(in the rows, 128 means zero)
The rows of T fall into 3 groups, which share some directions, and each row is roughly a mix of its group's hidden directions.
T:
[[123 128 125 158 104 107 144 153 187 117 141]
 [142 138 141  82 159 136 130 110 100 157  95]
 [143 150 103 147 181 157  96 128 117 115 135]
 [107 114 149 147 110  96 156  95  95 125  98]
 [ 93 120 140 146 136  84 139 136 165 154  99]
 [137 121  88 123 155  90 152 143 151 160 108]
 [136 142 146 114 135 142 156  76 110 101  94]
 [132 146  98 175 110 131 109 155 142 112 164]
 [165 113 103 154 107 153 112 163 157 124 147]
 [119 119 131  97 153 124  83 168 118 159 146]
 [163  81 117  99 106 143 119 164 140 132 133]
 [ 94 120 166  98 106 150 140 125 148 146  92]
 [ 92 147 152  88 140  93 130 131 125 166 125]
 [135 115 128 101  91  93 176 112 116 148 124]
 [115 134 150 134 148 169  75 121 117 104 147]
 [119 139 131 129 113 110 153 128 201 130 128]
 [135 111 165  86  92 117 160 114 124 140 106]
 [183 115  84 113 140 110 154 139 131 121 128]
 [149  97 131  90  91 130 109 137 103 135 164]
 [119 104 123 147  90 111 124 158 173 121 157]
 [128 142 115  92 158  72 129 140 126 155 134]
 [166 111  94 141 119 113 144 138 131  84 160]
 [ 92 169 114 124 156 101 114 152 125 156 146]
 [100 146 117 159 154 106 139 121 183 128 113]
 [ 94 132 140 179 121 104 127 149 168 119 136]
 [ 96 152 115 162 134 121 114 157 140 104 172]
 [110 165 124 115 163  81 117 142 127 152 151]
 [142 152 136  93 159 147 138  83 100 130 108]
 [104 103 137 105 142  87 143 142 148 163  97]
 [161 122 109  76 153 111 119 128 146 159 111]
 [100 142 162  77 133 158 105 120 106 122 124]
 [147 111 133 123 126 169 139  85 101 103  96]
 [ 93 162 134 131 145  79 154 118 151 135 113]
 [160  74 124 135 105 128 137 163 154 139 137]
 [143 123 129  81 136 141 109 102  82 139 153]
 [146 103 166  96 121 160  98 109 106 147 137]
 [174  95 135 114 119 171 118 103 124 122 105]
 [116 117 142 126 107 133 170  85 162 112 100]
 [ 88 146 132 177 139 113 138 164 147 137 115]
 [126  93 119 154 100 126  96 174 141 144 149]
 [166 110 110 123 112 116 151 110 110  86 163]
 [ 99 150 153 109 146 115 152  96 126 121  81]
 [112 125 175 158 113 159 126  92 131  99 121]
 [107 143 119 151 133  87 166 102 116 123  89]
 [176  80 124 134  99 151 131 127 124 118 151]
 [104 148 141 106 148 152 118 107  79 128  93]
 [167 105 139 136 118 133 162  88 108  95 141]
 [171 113  75 141 139 143 136 122 107 132 102]
 [139  99 140  91 136 140 153 103  80 130 107]
 [110 138 137 118 135 131 141  91  69  98 141]
 [106 107 171 129 101 167  96 142 132 106 130]
 [141 131  79 100 118 116 144 174 102 135 127]
 [140 119 137 120  87 143 169  85 102 117 119]
 [142  79 151 118  89 136 124 146  94 140 113]
 [131 127 124 179 142 163 103 132 127  92 154]
 [ 75 168 132 132 150  97 124 132 131 143 103]
 [112 117 118 183 107 140 121 161 132 108 161]
 [147  94 128 111 112 104 123 107  74 117 152]
 [103 168 102 131 153 142  99 145  87 140 130]
 [132 138 144 141 114 160 140  78 146  97  97]
 [112 129 111 165 121  89 147 163 166 143 128]
 [153 101 137 153 110 179 120 102 133 100 138]
 [150 138 105 141 123 172  87 155 134 118 160]
 [149 112 139 142 132  78 160 103 132 123  89]
 [126  92 143 143  78 129 155 161 149 122 115]
 [ 83 149 131 119 144 125  95 153  93 157 137]
 [147  72 119 115 109 149 147 160 140 105 118]
 [151  82 136 135  94 169 117 138 157 123 124]
 [148  88 125 140  80 129 131 153  96 128 153]
 [146 125  85 151 115  98 170 157 144 124 125]
 [142 154 105 124 145 146 131 112  66 124 150]
 [ 74 140 153 134 149 101 138 130 133 150  93]
 [128 158  98 155 136 110 129 147 186 122 131]
 [116 169 135 118 155 130 132  84  96 132  97]
 [127 133 126 168 115 129 138  87 115  93 169]
 [123 173 113 121 163  91 146 117 155 153 134]
 [133 126 159 131 108 173  74 128 144 121 134]
 [ 94 161 128 155 145 109 131 156 176 135 127]
 [128 117 100 138 123  85 137 172 163 152 136]
 [ 79 152 132 145 146 102 118 151  95 131 154]
 [116 137 152  84 144  92 146 131 102 159 107]
 [ 97 150 136 158 151 103 139 156 156 153  99]
 [152 134 106 119 135 147  85 146 104 113 174]
 [134 134 103 122 175 110 102 174 125 148 141]
 [167 119  94 125 105 155 120 133 113 125 176]
 [136 142 154  82 146 137 137  97 102 140  91]
 [143 143 121 110 163  99 127 119  80 165 120]
 [121 137 106 167 122 105 129 168 168 139 155]
 [135  77 156 115 105 157  96 142 136 137 110]
 [106 164 134 110 152 141  87  98 109 104 142]
 [162 117 137  75 147 145 119  94 111 143 116]
 [173  97 142 123 106 160 142  98 122 100 132]
 [146 126 120 146 108 149 100 159 162 116 173]
 [144 105 145  98  93 110 171 104 127 143 107]
 [ 95 118 131 162 117  77 145 133 108 111 153]
 [134 158 137 116 155 116 164  93 110 133  85]
 [102 164  98 154 155  90 124 152 131 131 146]
 [169 156  88 159 133 137 144 104 136 103 133]
 [146 102 124 124 123 164 141  75 108 109 101]
 [131 102 148 126 104  79 146 130  81 128 135]
 [120 114 133 167  95  94 146 140 170 111 138]
 [141 123  88 144 109 172  98 129 134 103 156]
 [100 155 133 124 162  86 131 140 139 169 113]
 [161  88 107 128  96 150 101 150 127 134 156]
 [133 112 129 124 119 191 109 148 139 153  99]
 [154  97 135 145  95 162 158 123 113 128  91]
 [154 124  93 157 114 128 121 158 141 125 179]
 [ 80 169 118 136 153  96 121 146 135 146 115]
 [166  99 133 145  96 122 141 127 163 114 167]
 [124 132 170 107 144 134 110  71 108 124 141]]

Here is one row from each group, named. Which group is each of the other rows in?
[119 131 122 164 151 119  93 153 176 113 145] -> <13>
[157  98 119  98 115 135  94 148 101 162 145] -> <77>
[106 113 147 118 107 167 110 157  93  99 145] -> <14>

[ 92 162 134 120 137  84 154 134 107 153 112] -> <13>
[156 118 129  87 108 181 110 112 130 114 138] -> <77>
[129 146 128  74 129 107 109 138 126 160 166] -> <77>
[127 114 150 127  80 117 177  99 113 118 124] -> <13>
[140 153 112 150 156 153 115  87 102 102 152] -> <13>
[167 104 154 110 121 159  92 105 142 150 131] -> <14>
[ 99 112 126 173 110  92 157 130 160 123 126] -> <77>
[143 111 106 127 124 142  76 162 120 133 167] -> <77>
[133 145 106 141 147 161  87 166 159 131 142] -> <77>
[145 115 119  82 151 128 109 157  96 162 136] -> <13>
[128 140 117  73 138 113 113 117  84 145 151] -> <13>
